In the data rows, the value 128 means zero.
Here is a table of points, one per row:
  186   61  167  201  175  174  197  103  131  123   60  112  188   94   75   49  131  192  121  151  108  164  249  111   74  173  116   82   72  110  131  102   33  121   99   67  131  143  153
   38   75  142  104  149   79  132   75   92  110  102  113  142  134  149  159  146  130   66  167   97   84  172   57  178  142  151  144  124  123  101  163  100   50  114  128  101   48  136
  179  148   79  145  149  210  105  121  190   92  138   69  180  128  132  174   31   90  110  122  135   73   88  146  171  113  106  187  128   91  109  128  119  115  113  139  137  138  121
  108  150  118   90  159  131  126  118   88  146  125  119  106   56  114  185  129  116  102   58  131  129   76  171  168   50   80   96   83  157   73  124  142  149  125  130   62  147  169
  190  117   59  130   54  107  188  202   55  110  147  184  159  157  204   76  140  102   77   66   41  170   77  145  187  193  101  150  142  127  133  164   78  109  147  115   51  122  167
  122  116   95  156  113  116  126  214  158  130  156  184  131  122  188  148  138  139  155  144  102   98  119  160  149   86  150  130  132  182   83  138  104  104   52  115   88  111   99
  106  187  107   97   60   93  103   53  114  122   97  130   42  173  108  123  197  155  133  104  102  124  163  103   90  172  168  132  128  104   97  135  151  127  123   93  149  114  107
  189  155  155  143  150  125  135  149  128  169   97  173  131  129  186   93  121  116  108  116  167  153  148   44  155  101  185  113   97   99  204  123  103  166   70  194  163  175   80
  114  135  166  198  124  131   98   63   89  136  144   59  180  100  186  111  124  113  164   73  215  164  202  191  116  199  174  145  149  114   88   72  177  139  134  147  113   64  120
  119  144  188  126   65  112  124  113  114  132  166  148  121  102  124   77   31  144  134   72  182   92  134   91  111   87  171  109  114  121  144  190  138  175  135   80   93   59   97
  155  163  105  173  193  125   93  152   75  105   89  181  163  207   81  146  143  175  130  172  143  111  159  168  139  140   58  133   55  108  109  149  166  186  123  173   92  171   86
   94  109  146  124  140  118  177   77  150  112  203  161  204  102   68   78  132  105   84   85  181  129  114  119  114   75  105  167  131   93   68  113  171  166   88  167  172  136  207
  139  144  113  178  187   59  204   57  128  144  215   77  159  131  100  193  167   98  136  156    0  166   59  116  154  146  143   70   76   90   91  141  127  182  170   89   93  142  155
   62  132   97   60  183  118  101  140   88  202   90  215  189  138  108  159  108  126  115  148  111  158  134  137  104  204  181  136  121  128   44  108   90  117  158   50  119  182  175
  103   70  103   77   19  189  102   76  117  147  153  110  122  110  120  128   82  207  226  147  153  145  156  151  185  102   93   85  100  132  125  128  185   93  117  122   84  183  155
  153   99  104  112  165   44  129   80  131  185  121  143  152  232  104  160   65  192  105  122  157   78  209  153  109   67   82  202  144  185  122  100   92   97  188  161  136  149  100
  171  176  108   65  184   97  114  110  171  116  208  100   29  111  115  109  189  129  114  104  170   94  218  138  193  148  128   75  150  105   78   70  105  181  130   70  149  189   79
  120  210  141   75   93   80  129  135  181  169   66   94  119  118    9  159  125  128  110  121   96  151  177  181  142  139  140  162  213   49  142  158  144  136   59  158  115  151  109
  216  134  161  101  154   87  184  123  136  117  151  154  163   90  137   97  127  123  139  117  136  206  134  120  101  182  102  140   95  180   82   81  140   63  154  147  168  176  118
  121  146    0  150  196  181  194   96  134  147  115  138  101  117  165  132  191  190   45  143  144   98   97  148  136  114  222  149  156  132  156  202  149  114   85  145  112  168  159
   94   60  127  157  132  148   92  156  148  159  183  161   95  154  136  194  179  177   90   72  139  204   88  102  127  161   58  118  177  104  106  122  130  123  105  144  182  113  117
  169  135  134   42  107   44  135  114  108   82  138  129   97  146  168  132   69  181   82  166  166  223  150   82  148  105  159   91  126   99  175  147  188   97  122   61  140  133   93
  109  118  104   70  116   14  191  140  151   94  126  116  154   42  170   98  109  159  168  198  101  110   73  176  103  168  100  189  160  181  151  172  140  240  136  137  163  147   95
  149  131  184   54  159  195  142  150  177  139  119  148  144   95  121  157  171  107  187  102  100  137  182  141  165  121  146  186  129  170  141  111  164  226  136  107   93  136  139
  160  117  167  142   72  168   82  172  197  150  124  124  142  141  147   78  202  162   76  125  102  203  161  145  162   67   84  170  135   73  108  156   83  160  186  112  133  152  125
   80  201   95  131  145  152  166  105   25  122  202  176  142   97  145  142  110   92  131  175  146  114  150   49   90   80   75   73  141  149  142  177   72  113   75  125  175  123   85
  132  183  147  171  126  150   76   86  171  150  138  120  182   91   91  135  119  169  175   77  105  148   61  112  153  113  149   91  155  191  122  156  148   95  141  124  164  142  126
  132  111  186  196  145  124   78   91   89  139  157  147   65  160   76   56  144   93  190  124   22  166  103  105  119   77  129  154  103  126  167  172  118   91   73  158  123  215  164
  171  135  148  136   49   77  146   90  108  141  119  125  139  145   92  170  175  145  111  180  142  114  133   85  162  152  161  118  136   78   59   96  201  118  136  156  175  124  116
  127  140  137  168   77  135  129  112  155  146  115  173   82   94  168  150   55  108   98  182  158  177   53  142  138  166  126  135  150  150  145   62   85  140  174  154  107  112  125
  126  150  111  187  153   93  159  155  127  125  129   81  203  107   88  172  203  161  138  117  161  111   67   54   87  149  143  126  169  100  217  107  125  164  163  123   46  160   62
  136  187  139  153  133  126  166  137  123   57  113  157  102  157   54  176   89  138  171   89  166  109  115  157  120  138  152   74  136  166   97  151  124  111  205  199  158  116  165
  185   75  152  138   72  130   64  126  138  153  160   89  103  114  136  219  111  183  120  126  178   99  138  131   67   95  120  127   83   86  140  170   99  188  193  121  119  138   90
  152  138  166   71  134  165   96   86  202  150  127  114   89  166  178  128  209   55  150  242  114   67   75   79  117  168  100   94   83  151  214   87  175   75  131  109  138   94  165
  114   72  195   99  127  138   90  177  128  113  110  119   88  147  141  125  157  120  146  166  109   11  157  181  139  207  156  101  115  148  103  216  119  153  126  138  133  120  131
  144  115  115  135  119  201  106   56   97  129  119   60  136  146  179  124  151  128   89  113    2  181  177  188  119   92  177  109  206  171  134  107  101  177  158  122  210  115   95
  107  151  125  126  105  155   78  126  126   98  171  188   89   82   87  165   87  115   94  113  115  103  124  104  166  190  123  167  149  109  135   55   48   85  170  138  135  175   98
  138  106   68  175   75  132   95   79  106   67   28  105  107  130   91  158  145    0  108  126  174  134  102  129  171   56  104  140  134  123  174   82  140  159   82  107  151  130  175
  119  157  116  141  141  155  227  115   90   97  104  124   65  119  180  170  160  189  167   93  210  109  104  107  111  152  158  174  106  100  194  150  100  159  164  171  165  136  169
   64  195  104  132  149  152  104  209  125   99  135   22  143  178  112  169   78  126   87  130  131  172  147  116   70  139  113   77  113  126  100  174  117  107   94  110  129   97  128
   29   92  157  165  106  151  198  148  116  128  111   64   95  103  120  183   67  141   79  196  153  160  121  212  176  128  101  150  105  125  129  192  142   78  128   72  167  139   83
  240  146   82  106  130  183  224  149  122  203  122   59  165  132  143   87   87   89  150  105  145   97  114  112  171  111   91   89  139  107  180  110   79   97  168   65  135  120  124
  138  182  152  147   72  134  121   97  209   85  183  160  117  211  130  113  106  181  138  103   70  120   98   86   50  107  132  182  115  165  149  179  124  158   70   46  137  128  156
  108  100  181  153  129  167   85  112  115   82   69  101  102  175  208  150   79   90  104  110  151  151  163   71  186  169  113  167  133  174  113  183  132  178  160  107  126  163  195
  173  135  166   68  113  192   91  119  113   99  162  157  154  146  103  173  192  184   88  107  115  171  117  202  110  170   75  137  134  118  194  130  231   98  141  114  106   71  131
   68   82  165  107  114  127  143   81  102  167  116  133  129   76  133  108  134  155   77  109  137   95  142  138  181  151   66   88  152  157  164  125  157  165   57  166   86   70   72
   50  107  136  167  178  103   94  166  137  156  180  148  117  121  137  135  121  106  119   68  114    8  163  148  178  158  119  164  108   96  190   95   98  148  126  106  221  109  131
  105   80   66   75  193  183  112  202   65   90  123  151  113  139  117  130   76   61  155  143   87   93  126  124   93  153  124  110  146   72  136  102  173  153  173   85  186  141  111
  152  103  114  143  168   97    0   98  103  129  133  151  190  146  142   98  122  135   94  152  135  187  132  124   93  138  162  104  165  173  233  132  160  111  151  115  117   96  204
  173   41   64  136  172   85  111  122  112  134  167  100  117  160   97  112   83  136  171  163  169  128  104   80  177  186  141  166  182  183  120  215   91  127   70  156  151  153  101
  178   97  196   77  135  131  153  169   95  104  172  160  176  105  128  204  135  103   87  136  117  127  182  125  128   66  160  110   91  143  172  104   98  120   93  152  157  102  218
   59  130  148   82  172  102  138   64  114   40  109  117  145  160  107   36  173  158  186  107  165  180   59  167  158  122  121  134   79  128  126   68  100  119  108   79  160  168  120
  115  108  170  142   82  161  155  142   57  134  167  112  118  168   59   18  104  191   84  113   90   34   60  131  194  133  179  114   90  125  136  112  117  116  190  155   72  108   91
   86   90   76  140   62  115  160  185  184  110  114   77  142  120   84   97  135  115  144  161   99   80  156   77   67  124  108  104  144  183  131   94  125   93  172  144  137  136  214
  107  134   58  144   77  100   87  193  163  143  143  104   93  136   89   63  155  135  165  163  179  238   99  127  138  146  174  170   66  151   90   98  151  124  141   91  195   42   94
  127   69  130  177   47   84  104  213   82  149  160  129  107  120  115  149   98   98  108  164  142  106  133  189   97   56  169  127  159   97  158   66  177  158  121   89  139  149  158
  170   49   38  118  129  129   84   92   84  125   63   83   65   20  141  136   99  155  127   48   57  125  119   71   57  128  106  151   52  114  136   83  161  153   84  179  137  121  104
   98  145  140  156  192  136  193  151  204  127  197  123  106  135  148  141   55   95   85  168   68  155  195  124  123  150  131  197   75  126  160   68  197   87  103  170   75  114  116
  127  113  156   72   61  164  164  119  158  180  119  113  132  158  106   94  166   71   39  101  223  129   69  146   57  148  129   97  110  181   34   93  144  160   61  142  142  204  111
  167  134  215  167  113  101  162  121   95   98   90  133   47  172  178  155  112   83  168  142  143  128  126  196   76  143   57  132  139  102  110  122  113  129   73  102   75  149  146
  140  132  157   75  125  189  101  146  154  147   89  102   67  186   48  102   43  176  168   93  136  150  125  121  120  138  114  154  197  101   88   36  141   85   98  185  102   72  135
  114  104  107  147  120   61  145   99  160  170   97  137  154  184  180  208   94   81  171   54   58  149   81  216  110  120  162   63  104  101  103  138   78   86   64  155  136   95   63
   90  165  178   42  138   70   99  169  101  177   58   72  171  181  179  115  118  158  130  135   93   67   53  125  121   89  121  161   93   83  159   84  118  121  142  147  161  127  204
   50  197   69  111  103  139   73  127  154   99  120  149  144   60  166   99   73  126  165  206  112  149  184  131  152   86  136   74  116   80  176   86   36  132  165  189   35  153  142
  206  113  119  127  124  175  142  116  119  107   96  209  133  118  158  139  112  127  181  157   79   81  117   52  128   87  140  147  171  109   26  100  125  139  178  112  115   59   97
  129  170   84  170   80  135  150  154  124  164  105  122  139  141  129  137  104   37  133  204   78  124  181  164  139  166  121   67  142  179  141  142  184  133  150  193  133  149  126
  137  126  112  153  125  174   79  104  171  129  122  148  199  137  187  129   64  102  111  164  181   59   82  108  133  146  180  147   60   70   34  152  179  115   93  134  105  165   85
   70   63  161  130  226  110  172  121  188  131   95  124   99  171  180  148  171  120  166  105  131  149  132   98  118   19  147  128  200  155  118  115  190   95  208   67   49  155   78
  146  168  168  173  166   79  104  119  113  165   80  177  124   81  151   66  110   92  139  147  130  116  123  115  146   95   46  109  123  103  150  207  186   86  166  108  199   93   97
  166  204   99  105  205  142  117   92   51  184  186   98  101   88  132   59   84   82  146  148  112   81  135  185   59  131  129  179  159  120  137  162  125  117  148  100   66  112  162
These points spread out most along one direction. Take the direction at right angles to it along which they spread out most. Go by this last direction. Where along it does each point below lie, from 0 to 99? 50 is the average, and the first point above lies past it. One standard deviation of the points above along it is 16.
  160   97   60   72  134   93  131  183  177   74  133  129  171   90  111   90  197  109  175   66  137  137  220  194  146  119  138  149  110   88  111  183  148   66  127  128  147  111  105 -> 58
  117  111  122  149  144  136   92   98  134  199  118  152  113  114   43  179  193   64  177  217  174  167   93  132  119  130  129  192  120  113  128  176   67  122  124   82   93   52  170 -> 53
   77  144  143  132   24  177  178  101  148  186  105  171  165   56  134  160  146  164  155   54  115  112  165  110   82  162  137  171  120  141  191  127  131   83  156  116  164  167   99 -> 52
   92  125  141  108  101  110  105  164  124  118  110   80  163  148  149  130  160   14   75   39  114  140  145   37   96  130  114  144  112  147  124  187  122  126  154  156   67  134   79 -> 50
   33  131  144  156  179  187  151  170  128  126  142  161  106  131  187   76  205  133  125  155  139  143  107  182   70   79  117   94  145  107   77  138  122  101  166  177  121  137   74 -> 54
   87  136   55  171  142  138  174  147  125  114  103  215   99  197   54   82   95   73  135   92  151  128  171  130  148  136  147   96   92  152  174  136  160  161  165  103   95   93  153 -> 48
  102  136  113  155  119  119  131  182   99  162  174  101  157  189  193  155  181  143  255  119  169  146  175   70  154  173   86  109  176  111   92   96  137  156   63  155  132  124  217 -> 53
  198  163  130  117   88  138   96  132   83   97  175  113  109  114  111  137  204  102  137  125  203  105  110  171  126   93  145  164   70  209  173  106   27   48  157  158  108  120   88 -> 52
  161   86  158   57  219   89  133  146  226  144  115  137   55   89  125  116   96  150  114   97  164  186   67  131  134  161  145   33  135   86  119  203  124  149  166  190  147   99  169 -> 59
  141   85  171   63  128  181  158  128  140   69  140  127  206  163   67  117  137  150  138  143  140  177   73  122  127  136  146  112  162  158  172   87   57  220   68  156  152  108   31 -> 64
  132  101  201  150  144  107  117  119  117   42  124  130  123   69  150  105  156  102  136  160  127   85  102  152   95  120  156  100  250   75  134  163  168   55  130  134  125  193  182 -> 54
  134  153   47  184  110   76  122   82  199   98  126  149  144  106  161  107  173  176   56  139  128   37  115  137   80  144   64   74  154  143  103   86   76  137   99  114  122   87  160 -> 55
  131  173  161  148  133  141  158  143   96  119  124  120  119  119  138  104  174  197  115  178  100  167  172   73  149   48  127  167  104  169   40  137  128  167  133  195  149   81  172 -> 64
  175  183  170  181  179  105   90  229  129  125   57  109  114   52  101  132  124  211  113   90  127  102  100  111  176  124  160  104  139  203  116   78  166  109   87   57  138  137  128 -> 54
